array([[-74,  46,  87, -33,  73, -29],
       [-22,  34,  -5,  33,  21,  82]])
82

array([[-15,  39, -11,  13],
       [ 20,  90,  15, -14],
       [ 40,  34,  35, -31]])
-14

array([[ 27, -35,  75, -22,  97],
       [ 50, -24,  36, -40,  47]])
47

array([[  94,  -83,   96,  104,   95,  -95,   85],
       [-101,  -22,  -96,   49,  -83,   85,  -84]])
-84

array([[ 13,   6,  25,  25],
       [ 69,  87,  11, -11]])
-11

array([[ -4,   0,   1,  -1,   1,   2,   1],
       [ -6, -28, -84,  64,  27,  55,  -3]])
-3

array([[-45, -81,  21, -90],
       [  4,  16,  32,  13]])
13

array([[-44, -21, -27,  -4,   1],
       [-20,  26,  23, -39, -24],
       [-86,  17,   4, -41, -34]])
-24

array([[ 74,  39, -50, -60,  87,  76],
       [ 58, -78, -68, -89,  74,  63]])
63
---
Q: 95	-54	-47	-29	45
A: -47
Q: 83	29	24	-48	-4
A: 24
Q: 46	-14	84	-40	-17
A: 84
Q: -102	104	-51	-39	-89
A: -51
Q: -93	72	31	-47	16
A: 31
Q: 48	-86	70	-64	53
A: 70
Q: -35	77	-74	-47	34
A: -74
---
[[544, 742, 441, 458, 592],
 [737, 601, 969, 742, 716],
 [649, 459, 117, 687, 502]] -> 601

[[15, 25, 50, -48],
 [26, 40, 24, -22],
 [34, 32, 39, -30]] -> 40

[[2811, 7994, 8440, 6004, 8268],
 [5419, 7005, 3820, 7275, 8174],
 [7017, 8216, 8050, 7079, 1477]] -> 7005

[[41, 38, -8, 20],
 [8, 9, -49, 38],
 [30, 5, -17, 35]] -> 9

[[30, 4, 74, 43, 34],
 [30, 3, 74, 43, 34],
 [30, 5, 74, 43, 34]] -> 3

[[6, 3, 2, 5, 5, 6],
 [4, 2, 2, 4, 6, 3],
 [3, 3, 7, 6, 3, 4]] -> 2

[[-39, -26, -7, -12, -19, -18, 4],
 [-32, 20, -7, -8, -25, 46, -5],
 [25, 27, 3, 7, 5, 31, -8]] -> 20
---
[ 48 -28  69  42  90] -> 90
[ 81   4 -17   6 -37 -40  29] -> 29
[-75 -16  59   1   7 -21] -> -21
[ -6 -98  79  37  97 -75 -12] -> -12
[ 49  53 -93 -30 -62  84] -> 84
[21 98 54 22] -> 22
[-25 -68 -78 -80 -78 -79 -32] -> -32
[ 44 -15  -2  65 -37 -19 -81] -> -81
---
[-47,  45,  13,  76] -> 76, 45

array([[ 72, -40,  53,   6,   4],
       [ 83,  50,  45,  88, -21]]) -> 88, 83

[35, 99, 10, 21,  0,  8] -> 99, 35

array([[ -3,  17, -48,   1],
       [-15,  29, -77,   7]]) -> 29, 17

[-30, -67,  42,  41,  85,  -1, -59] -> 85, 42

array([[ 20,  82,   2, -43, 100],
       [  5,  11,  68,  45, -16]]) -> 100, 82

[-58,  26, -11, 101,  48] -> 101, 48

array([[-46,  20, -20, -18,  32,  86,  41],
       [-26,  21,  49, -63, -23,  -3,  34]]) -> 86, 49

[-14,  18, -63,   9,  58, -80, -17] -> 58, 18

array([[-24,  -1, -41, -36,  35, -13, -10],
       [-13, -20, -16,  19, -74,  13,  42],
       [ -2,  32,  22,  19,  22, -11,   1]]) -> 42, 35
---
array([[ 87, 112, 161, 100, 192, 106],
       [133, 101,  93, 135,  60, 116]]) Answer: 192, 161

array([2, 7, 3, 4, 6, 2, 2]) Answer: 7, 6

array([[114, 126, 218, 131],
       [ 49, 140, 114, 136]]) Answer: 218, 140

array([-743,  660, -454, -631, -986, -498]) Answer: 660, -454

array([8837, 8413, 5110, 5796, 3235, 5142]) Answer: 8837, 8413

array([[-27, -33, -22,  32],
       [-25, -35, -24,   4]]) Answer: 32, 4
---
[73, 194, 108, 26, 149, 96] result: 26
[6, 74, 30, 56, 82, 49] result: 56
[7, 7, 8, 2, 1, 7] result: 2
[-944, -685, -153, 298, 248, 567] result: 298
[845, 484, 103, 606, 282, 670] result: 606
[42, 15, 66, 55, 40, 92] result: 55
---
array([[-19,  -1, -11, -26,  14],
       [-18,   1,  -3, -13, -75],
       [ 13,   5,  66,  30, -73]]) -> -13

array([[-10,  29, -47,  33, -79,  39, -52],
       [-17,  53,  28, -23,   2,  30,   1]]) -> 30

array([[  4, -21,  18, -75,  11,   9,  -4],
       [ -4,  98,  -9, -31,   3,  33,  28]]) -> 33

array([[-56, -12, -60,  77,  31],
       [ 16,  -6, -33,  26,  31],
       [ 15,  -8, -35,  27,  31]]) -> 26

array([[-40,   2, -49,  29,   4, 100],
       [  8, -18, -20,  15,  -8, -32]]) -> -8

array([[  9,   1,  17, -19,   6,   3],
       [ -1,  -8, -49,  67, -82, -58]]) -> -82

array([[ 31, -33,  67,   0,  47],
       [ -5, -73,  45, -18,  29],
       [-10,  41,  43,  66,  25]]) -> -18

array([[ -5,  15, -47,  -3,   2],
       [ 49,  -2, -10,  77,  28]]) -> 77

array([[-62,  57, -67, -16, -11],
       [ 72, -72,  89,  10,  17]]) -> 10

array([[ 23, -21,  81,  58, -78,  21, -23],
       [ 38,  78, -12,  15,  41,   4, -11],
       [-29, -13,  52, -30, -33,  -4, -44]]) -> 4
---
[[3124 6897 8082 5354 5707 7263 7309]
 [1848 6768 5194 6038 5438 6368 6330]] -> 3124

[[2 7 7 7 4 6]
 [4 4 4 4 4 4]
 [7 2 2 3 3 2]] -> 4

[[ 45  76  71 107  42]
 [197 227 108 137 221]] -> 45

[[-504 -230 -463 -348 -606]
 [ 147  858 -297 -808   61]] -> -504

[[ 531  182   66 -506  -82]
 [ -60  539  508 -271  290]
 [  74   38   16 -610  -99]] -> -60

[[-114 -131 -140 -396]
 [ 760 -593 -598 -914]
 [-317  -33  -38 -388]] -> 760

[[-40   4  -6 -31 -14]
 [-45  13  40 -12 -11]] -> -40

[[7 6 6 6 7]
 [5 4 4 4 2]
 [2 2 2 1 5]] -> 5

[[-19  14 -20  -5  30  -1 -28]
 [ -5   0 -12 -12   1  -9  -9]] -> -19

[[ -2 -16  -7 -24  -4]
 [ -4 -41  27  15 -14]
 [ -8  -7   0   3 -31]] -> -4
---
[[ 157.9  115.9 -151.8  -32.4  -25.0]
 [ 103.8  203.5   -8.5  149.7 -131.7]
 [  13.4   32.5  -17.7   17.5  -39.2]] Out: -151.8

[[ -98.7 -138.3  -31.3  -80.3  151.0  -56.2 -166.1]
 [ -71.4  -98.4  -54.3 -129.1   71.6 -197.8 -110.7]
 [ -73.0  -82.1   46.7   -6.3 -107.7  -28.2  -51.1]] Out: -197.8

[-0.02  0.06  0.07  0.04 -0.20 -0.17  0.13] Out: -0.20

[ -71.471 -145.352 -123.947  148.066  -91.932   95.219] Out: -145.352

[[-106.5  111.5    6.5  -34.4]
 [-148.8   95.2  -63.9   70.8]
 [  51.0  109.4   43.9  159.7]] Out: -148.8

[  4.58  -1.02   8.70  17.71 -12.69  -2.61] Out: -12.69

[-0.033  0.076  0.161 -0.095  0.051] Out: -0.095

[-121.4  -11.2  -77.8  154.3] Out: -121.4
---
Input:
 0.41   1.11   0.52  -0.20
-0.54  -1.49   0.54   0.69
Output: -0.54

Input:
 -5.61   -4.49   -8.54   -8.24  -10.56  -17.52
  2.04   -3.61   -4.42  -11.69   13.49   -5.70
Output: 2.04

Input:
-0.14   0.06   0.18  -0.07   0.00
-0.13   0.05   0.15  -0.04  -0.03
Output: -0.13

Input:
-0.121  -0.057   0.017  -0.062  -0.085  -0.070
-0.124   0.138   0.153  -0.171   0.045  -0.170
Output: -0.124

Input:
 126.7    13.6   -64.6    44.0  -151.7    58.0    54.1
 172.0   -51.0    88.6    30.9   -59.5    88.7    -9.7
Output: 172.0

Input:
-0.093  -0.174   0.078   0.012  -0.008  -0.172  -0.139
-0.054  -0.187   0.182   0.085   0.088  -0.182  -0.105
Output: -0.054

Input:
  84.126    33.946   -41.929    28.046  -140.265    39.755
 112.822    86.262   -63.540   141.976   -89.680    55.169
Output: 112.822

Input:
-0.004   0.128  -0.088  -0.047  -0.037
-0.007  -0.042  -0.157   0.028  -0.054
Output: -0.007

Input:
  30.5     5.3   -42.6  -172.9
  32.9    33.6   -74.8   118.0
Output: 32.9

Input:
 0.18   0.19   1.56   0.35
 0.50  -1.37   1.02  -0.04
Output: 0.50
---
-87,-60,-67,-73,-6 value -87
84,-95,12,-68 value 84
-49,-85,58,24 value -49
-20,-47,-49,82,52,-81 value -20
-59,-28,84,-102,16,-52 value -59
-85,-48,-34,-46 value -85
44,81,-39,70 value 44
90,4,-15,12 value 90
---
[ -3,  60, -25, -13,  80, 103] value 103
[-26, -56,  30, -39,  80, -44, -32] value -32
[-10,  74,  32, -18,  66,  -8] value -8
[-18,  82, -73,  -9, -82] value -82
[-62, -34, -47,   7, -19,  84] value 84
[ -78,   60,   18,  -66, -103] value -103
[  3,  48,  74, -13,  45,  46] value 46
